Each path is a new rotation, seen through one point. The rows after it are directions, each followed by how far the rotation turns it, in deg/step (0 if it stays put).
Each turn is a multiple of 5 degrees from 10 to 175, or 0.
Each row of a path follows its step; steps can be skipped.

step 0: [  1   7   9   3  -7  14  -8   5  -3  16  -4  10   7  -3   0 -10   3   0
  -7  12  -9  16   5 -10   6   2  -1 -14  13   7  -5   5  -6]
step 1: [-16  12   5  -2   7  -2  -8  22  -3  11  -5   7   3   0  -8  12   1  -8
   0  -3  12  -3  -7 -13   3   3 -11   3   5  -7   0 -10  -4]
step 2: [-28  -3 -13   8  -1  -4  12   3   9   0  -8   5   2   2   6   5  -5   7
   6  -7  -1   6  10   6   6  12  -1   2 -11  -9   7  -1  -8]
step 3: [ 10  -5  -4  12 -16   9  -6  -2  -6  -8  -8   4   0  -1   6   7 -12   6
 -11   5  -5  13   0  -5  13  20  10  -5  -5   5  -1  -6  -5]
step 4: [  7   4  -9   2  -3  -1 -18  21 -13  -9  -1   0  -6   8  -9   0  18   2
   2  -5  -5  -6   1  -6  10  10  -2  -2  15   0   2   2   0]
step 5: [ -8  16  -1  -2   0  -3   3   4   6  -2 -17  13   2   6  -6   0   5  12
   5  -8  -3  -3  -4  11  12  -9  -6 -11   1 -12  -2  18  -8]
step 6: [ 10   6   5   9   9  14   6   0   2  -4  -3  11  -3 -21   5   7 -18  -4
   5 -13  -2   0  -4   0  14   6  -7  -3  -9  -3   2  -1  -9]
step 7: [  7  -5 -12   7  11  -4 -15   3  -2 -11  -8 -16  -8  -6   3  10  10  -7
  -4  -5  -9  -5  -3   0   0   5   2  12 -14  -7   9  -6  -9]
step 8: [ 10 -17   5  10  -5  -4   4   4  -3  -4 -20  -8  -9   5  -2 -13  12  11
  -4   2  -6   3   4  17  -1  -1  -2  -7  -2  -7  -1  12  -1]
step 9: [ 16  -3   9  -3   3   5   4   2  -4  -9 -14  10  -2 -11  -7  -7  -4   0
   8  -9   1   3 -19  -5  -2  -8   7  -9  15  -4 -11  -5   5]
Directions:
[-4 -3 -1 -2  2  2 -2 -4 -3  3  1 -1 -1  0 -4  2  5  9  5 -1  1  1  2  0
  0  0  0  0 -6 -1 -2  2  0] | 125
[ 3  0 -3  0  0 -7  3 -2 -4  3 -1 -3 -3 -1 -3  0 -3  2 -2  4 -5 -3  5 -1
  3  1  3  1  1  1  0 -4 -3] | 85
[-4  2  4 -4  2 -2  1  1 -5  0 -5 -1  0  0 -3  1 -2  0 -1 -6  3  1  2  3
 -1 -4 -1 -3  6  2 -2 -1 -1] | 90

step 0: [  1  -7   2  11  -4   7  18   0   0   9  -4  -2  -7  -1  12  -2  -3   0
  -4  -6  -5   5  -5   1  -2  11   8  11 -10  19  10  -4  -6]
step 1: [  0 -11 -12   3   0  -4  -2   3  -8   3  -8   5   3  -2   7  15  -8  16
  -4  -2  -2   6   3   0 -13   0  -3   3   3   7  14   8  17]
step 2: [  5   0  -4  14  -4   0  -3  -5   8  14   5   2   7  -1  12  11  14  -3
  -2 -13  -5  -9  13  -2  -5  13  -6  -5   4  11  -2   0   5]
step 3: [  7   1   5   6  11   1 -10   2   6  -2 -10  11   3  -5  15   9 -13   3
  11 -15   2   5   7  14   6   4   6  -7   1   2   5  -8  -2]
step 4: [  8   6  -5   2 -14  10   2  -8  14  -5   5  -3  11  -7   1   1  -6  17
  12  -2  -7 -10   5   6 -10  -2   0  -6   4  -8   3 -10   5]
step 5: [ 17  -2  -2   1  11   2   4 -12   3   5  -4 -10 -10  10   3   4   0  -8
  17  -1 -12 -10  -7   1   2   0   4   0  -6   0   4 -15   7]
step 6: [ 11 -10  -3 -15  11  17   0  -4   7  -3   2 -11  -3   3   7   6  -9   0
   0   6   5  -1   0  10 -11 -13  -4  -3   8   5   2   9   2]
step 7: [  9 -10 -16   4 -10  16  -1   1  14   3 -11  -9  -6  -3  -1  -5   0 -11
   5   8   7  -4   0  -7   2  15 -10  -1  -1   4  -1   0   1]
step 8: [  5   3 -16  -3  10   3  -7  12   3   2  -4  -8  -2  10 -11   0 -14   4
   2  -4   6   5   9   0  11  -1   6   0   1  21   1  -1   7]
step 9: [  7   6  -4   4   1   9   4  -3  -8  17   4  -9  10  -3  -6  -5  -8  11
  -7  -1  14  -3   4  -8  -3   5 -11 -16   8   6   5  -6  -9]
Directions:
[ 1 -1  1 -2 -1  1 -1  5  0 -1  0 -3  1  1 -1 -3  6  7  0 -1 -1  0  3  5
 -5 -5  0 -1  0  3 -5  2  2] | 155
[ 1  0  2  2 -1  1  1 -4  2 -3  7 -2  3 -3  0 -1 -2  2 -5  5 -4 -1  3  1
  4  1 -3  2  4  3 -2  1  1] | 155
